One turn moves each row of this set onto another row. After a few examples, where does it send each row asked below?
sufe: [ 42   2  -5   1 -21  59  20 -21  -5  22   9  54 -16  10  17  10 -13  31
  -5 -15]
Derag: [ 44 -30  19 -41 -16   4 -13  29  11  13  17  31 -15 -17  12  14 -26 -35
  41 -16]
sopip: [ 33  -9  13  -5   1  40  26 -17  19  25   8  61  30 -30   2  31  -9  24
  21   5]
lebiv: [ 51   8  -8 -22   0  21  -8  -3 -23  -1  19  -3 -15  -5  -8  31   5   9
 -29 -29]
Pufen: [ 37 -17 -13  -1 -22  56  15  -7   7  32  22  69 -14   5 -13  14 -10  26
   4  -6]
nuvi: [ 33 -21  34 -31 -28  26 -18  12  -9   5  12   8   2  -3 -27  22   6  37
  -5 -36]
bilu: [ -7   5   2  -5 -46  44  -1  -8 -15  16  -3  31  -7 -21   8   2 -11   0
  41  17]
Ledu: [ 40   6  -4 -10  22  37  33 -27  17  21   0  53  25  -6   5  19 -15   5
  26  -1]
gopub: [ 25 -30  27 -16 -25  17  -4  14 -16   8  14   5 -21   5 -19  12  16  27
 -10 -46]
fuze: [-11  14  -5 -22 -41  36   9  -4 -14  17  -1  27 -24 -23  -4   3 -19   4
  37  10]
riva: [ 29 -34  12   3   1 -15  31 -41 -13  10  -1  59  -7  -3  18  12 -27  -6
   3  -8]
Nupo: [ 38 -12  26 -40 -18  29 -22   9  -2   7   9   9  20  -4 -46  21  -1  20
   8 -22]
geziv: [ 36 -19   7  -9 -31  15  11 -39 -12  14   1  60  13 -19 -19  22 -42  -6
   0  25]
sesuf: [ 32 -36   9   8  -3  -8  25 -41 -12  13  -2  60   8  -7   5  12 -27 -21
   9  10]
Damaz: [ -9  -8  11 -28  -2   6   9  -5   4   9  -2  44 -16 -11  23   2 -12  24
  56 -20]
zurer: [ 36 -27   6   3 -16   5  16 -41 -11  14  -1  60  17 -13  -9  17 -34 -20
   8  24]
lazo: [ 55 -25   5  -6  18  14 -26  -1  -2   2  21  18  33  -6 -11  33  16  -8
   2 -15]
lal: [ -7  21  -9 -39 -24  28  10  -5  -7  14  -1  31 -31 -14  -2   2 -25  14
  41  -5]
pid: [ 34 -15   5 -26 -33   7  18 -32 -16  12   7  63 -24 -13 -15  21 -46  22
 -13  -2]
sar: [ 46 -27  34 -22 -43  21 -19  24  -5  10  13  23 -14 -26  32  18 -21 -25
  24 -11]
moke: [ 47   4  15 -42 -24  13  -1  16  -8   6   4   7 -27 -19  25  13 -33 -39
  23 -15]
dom: [ 26 -25   1   0 -17  45  24  -3  17  33  21  70   7 -24 -15  27  -5  28
  12   3]
ker: [ 34 -14   6 -19 -38  15  12 -34 -14  15   4  63  -5 -21 -22  26 -46  11
  -9  16]
Rugo: [ -9 -25   8 -10  -5  10   3  -3   5  15   3  49 -12  -5  21  -3  -3   9
  61 -12]
serom: [ 25  -9  26  -3   6   9  15  -7 -17   4  -6 -20  22  -8 -11  11  18 -22
   8 -20]
meve: [ 31 -12  19  -2   3  12  10  -7 -22   2  -3 -16   0  15  -2   0  19 -15
   2 -36]
liv: [ 28 -26  17  -7  -9  13   5   6 -22   7   8  -5 -20  21 -10   0  20   2
  -6 -47]
kunaz: [ 39  -3  26 -45 -17   3   3  19   0   5   4  10 -18 -36  28  21 -30 -31
  27 -17]
ful: [ -5  13   2 -42  -9  16   9  -7  -1   8  -4  36 -25 -10  13   3 -23  23
  49 -19]
Bizot: [ 29   3 -19  -4  24  28  51 -21  12  27   6  47  -4  -2  -2  11  -9  -9
  17  -7]
Penat: [ 44 -23   1   0 -22  28 -19  10 -17   9  30  11   4 -25 -24  39  18   4
 -24  -7]
famat: [ 21 -13  22 -15   1  11  11   3  -6   9   2 -11  28 -21 -40  20  12 -21
  15  -8]
vidu: [ -4 -25   3   2 -17  25  -8  -4  -2  17   2  48  -3   3  18  -7  -3  -5
  61   0]
Kap: [ 28   6   3   8 -13  43  44 -22  -9  21   3  42 -18 -14  29  15  -4  28
 -11 -16]
bomuk: [ 32 -26  10 -11  -4 -13  28 -39 -15   6   0  61 -23   2  16  12 -33  11
  -5 -19]
Benez: [ 33 -18   6 -23 -17  -3  23 -35 -15   9   4  63 -31  -2   1  16 -41  21
 -11 -15]
nirak: [ 48  -8 -14 -12 -17  29 -15   6 -21   8  28   5 -16  -8 -27  30   9   2
 -29 -18]
Nul: [ 37 -25  21 -18 -47  18  -7  29 -10  15  16  17 -32 -28  21  14 -19 -34
  17  -9]
nov: [ 35 -18   0 -16  29 -10  10   2  -6   2  21   5  -1 -22  -7  36  19  -2
 -10 -33]
zoz: [ 53 -27  27 -33 -28  16 -27  24   4   9  14  31  -8 -11  25  14 -27 -29
  36 -14]
dop: [ 50 -26  13   0  -8  26 -27   3 -10   5  24  15  29 -22 -11  39  18   3
 -10  -7]
vabo: [  1 -10   4   3 -35  40 -11 -11 -11  17  -3  37   3  -5  18  -5  -6  -6
  53  13]
zaleb: [ 31 -13  17 -31  -7  20  -7   7   1  12   9   1  28 -11 -56  21   4  -6
  16  -9]
girem: [ 34 -22  24 -41 -14  -5   4  28  10  12  13  21 -19 -37  15  21 -25 -32
  36 -16]
tatug: [ 17  -1  -9   8   5  26  64 -18   1  27   8  41 -22 -18  11  14  -1   6
  -1 -12]
gozo: [ 42   2   3 -21  16   3   6  -3 -18  -4  16  -5  -7 -21   3  36  11  10
 -23 -36]
teso: [ 45 -26  -4 -11  32  -2  -7   3   1   4  25  15  15  -7 -17  31  17 -12
   3 -24]
Ris: [ 41 -10   9 -30 -37  17  -2  24 -11  14  13  12 -40 -17  15   8 -27 -44
  18 -11]

riva goes to geziv
zaleb goes to gopub
Now find these:
teso goes to Penat
Ris goes to girem
Damaz goes to vabo
Bizot goes to dom

One turn moves each row of this set onto another row. After a few examples, where does it send each row asked below?
mimo: [ 10 -22 -39 -15  10 -48  12 -15 -20  -5  21  -4  -7  18  -1  11  15   4
   7  -6  -6   5   7]
tobo: [ 19  -7   1 -25  25 -22  21 -12   9  -3   8  15  33 -14  21 -23  10  -7
   9 -15   1  10  31]
vani: [-25  -4  15  -6   7   7  19   1   4 -29 -15  14  23   0 -18   6  40   2
  17  48  14  -8  20]
bunok: [-24  19 -38 -21  10  -2   9 -21 -25  10  19   7  19  17  -9 -13   1   3
  -7 -21   8 -14  44]
leman: [-12   5 -39  13   6 -25   5 -20 -16  -5  21   6  25 -29   9   9 -31   5
  11 -11  12   4  19]
tafav: [-25  -8  12  -7  21  15  -2 -21  27 -23 -14  15  26 -21 -13  23  13   9
  31  22 -10  27   0]
diz: [-10   3   7  -7 -19   1   6 -18 -21 -54  25  -6   3  17  26  22 -15 -16
 -18   4  -5 -13 -31]
Zasin: [ -4 -24  26  -7   9 -25  -1   2  11 -11  -7  -3  28 -21  -8  27 -20  -7
   2  35  -9  27  15]
Damil: [-22 -10 -12   3  13  10   5 -23 -61 -11 -13  -4  -3  14 -24   7  -8  12
   5 -10  -7 -45   2]
mupoz: [-32  23 -11 -16  -8  -5   6 -28 -23  11  46  28  14   4   4  25 -14  17
  20  -8   2   3  -6]
Pido: [-13  26  35 -17 -17  -2   4 -19 -26   3 -22 -11  14 -18  11   6  -9  32
  16   7 -34  12  14]
fam: [ -2   2  37 -27   3  -6 -15 -42  -6  -3 -23   6  22 -20 -21  31  33   9
  18   6  -9  28  -8]
sireb: [-32   8   5   0  23  -1  12  -9 -62 -21 -13   1   0  18 -15  16  -9  -3
  -1 -11   1 -45  -3]
zavop: [  9  14  31 -24  20  -2  26 -11   6 -10  15  13 -29 -15   8  -3  -3  20
 -13 -24 -10 -11  22]
zenib: [-54  -5   1   2   7  -4   7 -13  25   8  -6  -9 -15 -36 -17  15  17 -15
 -26   0   2   1  10]
fem: [-21  -1 -14   5   2   8 -21  29 -15 -36  -5  12  18  23 -35  10  10 -16
   1  -6   9  -6 -19]
zedo: [  0  -4  28 -32  -9  20  10 -45   5  -3  21  17  21 -13   9 -11  10 -27
 -17  11   1  -5 -31]
Vunok: [ -3 -12 -10   6  11  14 -21  22 -33 -18  -3   6  10  16 -31  16  22  -3
  13  12  -7   4 -36]
suve: [-21 -11 -13  21  29   7  -8 -18 -49  -7   0 -17  -9  20 -19   4   7  10
   1  -5   1 -39  10]
zurol: [  2  11   7 -22  15 -10 -12 -39   9   7  -1   7 -19 -36   3  -3 -27  -1
  -1  20  12 -24 -15]
sofun: [-46   7 -18 -21   6  41  28 -24 -28  -5  35  20   5   1  -9   9   5  -5
 -17   7   0 -23  -4]
Fefi: [  3   3   5 -19 -13  29  -8 -21 -28  13 -42  -7   6   5   4  16  15 -41
  -6 -20  -5  13  22]
gavu: [-10   3 -36   8  15 -26   1 -25 -24 -43 -23   0  13  -4   2 -11  34  14
 -19  20   5  19   3]
lili: [ 17 -14  -2  -5   0   2 -19  21 -53 -20 -15   2  13   7 -25  20  27   0
   6 -17 -11   2 -19]
Fumol: [-21   4   8   3  13  18   8 -16  36 -31 -28   6  19 -10 -18   9  -1 -18
  -7 -19 -11  35  17]
poza: [-21  17   4   6   1  13  -2 -22 -28 -62  -5   2   7  11  23   5  36  13
 -32   7  -4  15 -10]
dod: [-15   9  16  -3  -7  41  15   5   0 -36 -26   8  22  15   8   3   4 -14
   4  -5  -7   2  38]
tik: [ -4  -8   4 -21   6  -5  -5 -27 -25  18 -30   0   7 -10 -23  20  49 -25
   9  31  13   3   2]
zoso: [  8   3  -5  34   2 -17  24 -23 -30 -20  25 -14  10 -37   1   6  -1  -3
 -38 -12   7   6   4]
ridaz: [-26   0 -56 -28  10 -17  -6 -30 -29  -8 -24  19   4   4   6  10  23   1
   1  -8  -2  22  -2]
tudim: [-35  29  34 -19  -6 -30  30  -4   0  -2 -12  -3   1 -11 -19   5  21  17
 -18 -15 -13   7  32]
tuvu: [-12  11  12  -2  23  21  17 -25 -60 -20  19  -8  16 -28  17  13  13  -8
 -23  30   2 -17 -14]
Defu: [-13 -16   1 -46   0  -1   4 -31  25   6  27  30  24  -8   7  -9  19 -10
   6 -12  10 -11   8]
Poraf: [ -2  -5  -3  -5  -8  -3 -20  27 -35 -37 -18   6  22  13 -27  14  13 -11
  -6 -35   4 -10  -3]
gel: [ 15   6  -4  14  13 -40  13  -5 -20 -42  20 -18   7  22  15  -1   1   3
  -6  26  -3   5 -11]
lema: [ 32   4  27 -10  15  -2  24 -25  -8 -10   1   0  30 -19  26 -25   3 -24
 -15   9  -7  15  -9]
tus: [-31   9   8  17  40  -4  -3  -4 -50 -14  -1 -12  -7  24 -10  13   5  -3
  -5  -5   9 -37   3]
Dolo: [  1  14  31 -16  -8  -2  -3 -38   2 -10 -35  -3  15  -7 -25  15  19 -16
 -17 -34 -10  36  10]
narol: [ 19  29  23 -28  17  -1   3 -27  -8  16   1   9 -25  -9  12  -6 -29   9
   4  -3 -15   0  -3]
ropi: [ -5 -18  27 -31  -7 -27 -18 -13   6  22   5   2  17   1 -16  31  -5   0
   8  12 -14  30  23]
Rusul: [ -8 -23  35  -5 -14   5  18  -5  17 -23  -3  -3  16 -18 -15  24 -21 -16
 -30  14 -19  20   9]
vadu: [  8  22  -8   0  26 -20  -3 -21 -58  -4   3 -20  30 -14  16  -8   7   0
 -15   2  11  -8  33]
zera: [-15 -25 -28 -34 -21  -7   4 -26 -19 -19  25   9 -11  14  10  33  -1 -16
  -5 -29  -6 -14 -14]
beb: [-12  21  25   6 -10   3  23 -30 -37  -5  52   6  -1  -6  -5  23  16  11
 -27  -9  -2   5 -21]
ruvi: [ -7  -5  14 -17  18 -11  11 -23  23 -19  13  13 -24 -41  -5  -1  -1  10
 -18  -1  16 -32  12]
Dinad: [-39  13 -17 -31  -3  21 -10 -27 -31 -29  -5  24  -2  20  27  25  23  -2
 -11 -20 -12  18 -15]
bomul: [-33  -6   2   3  -4  23 -18 -27   1  13 -14 -17   1 -43  13  15 -14   1
  10  22 -21   7  -7]
bal: [ -8 -19  35 -27 -28   5   1 -20  10   7   9   2   6   6 -25  27  -6  -8
 -25 -10 -22  24  17]

tudim goes to Pido
Vunok goes to fem
zavop goes to narol
Now find these:
gel goes to diz
Dinad goes to ridaz
beb goes to mupoz
sofun goes to bunok
bal goes to ropi
Damil goes to suve
lema goes to zedo
fam goes to tafav
dod goes to Fefi

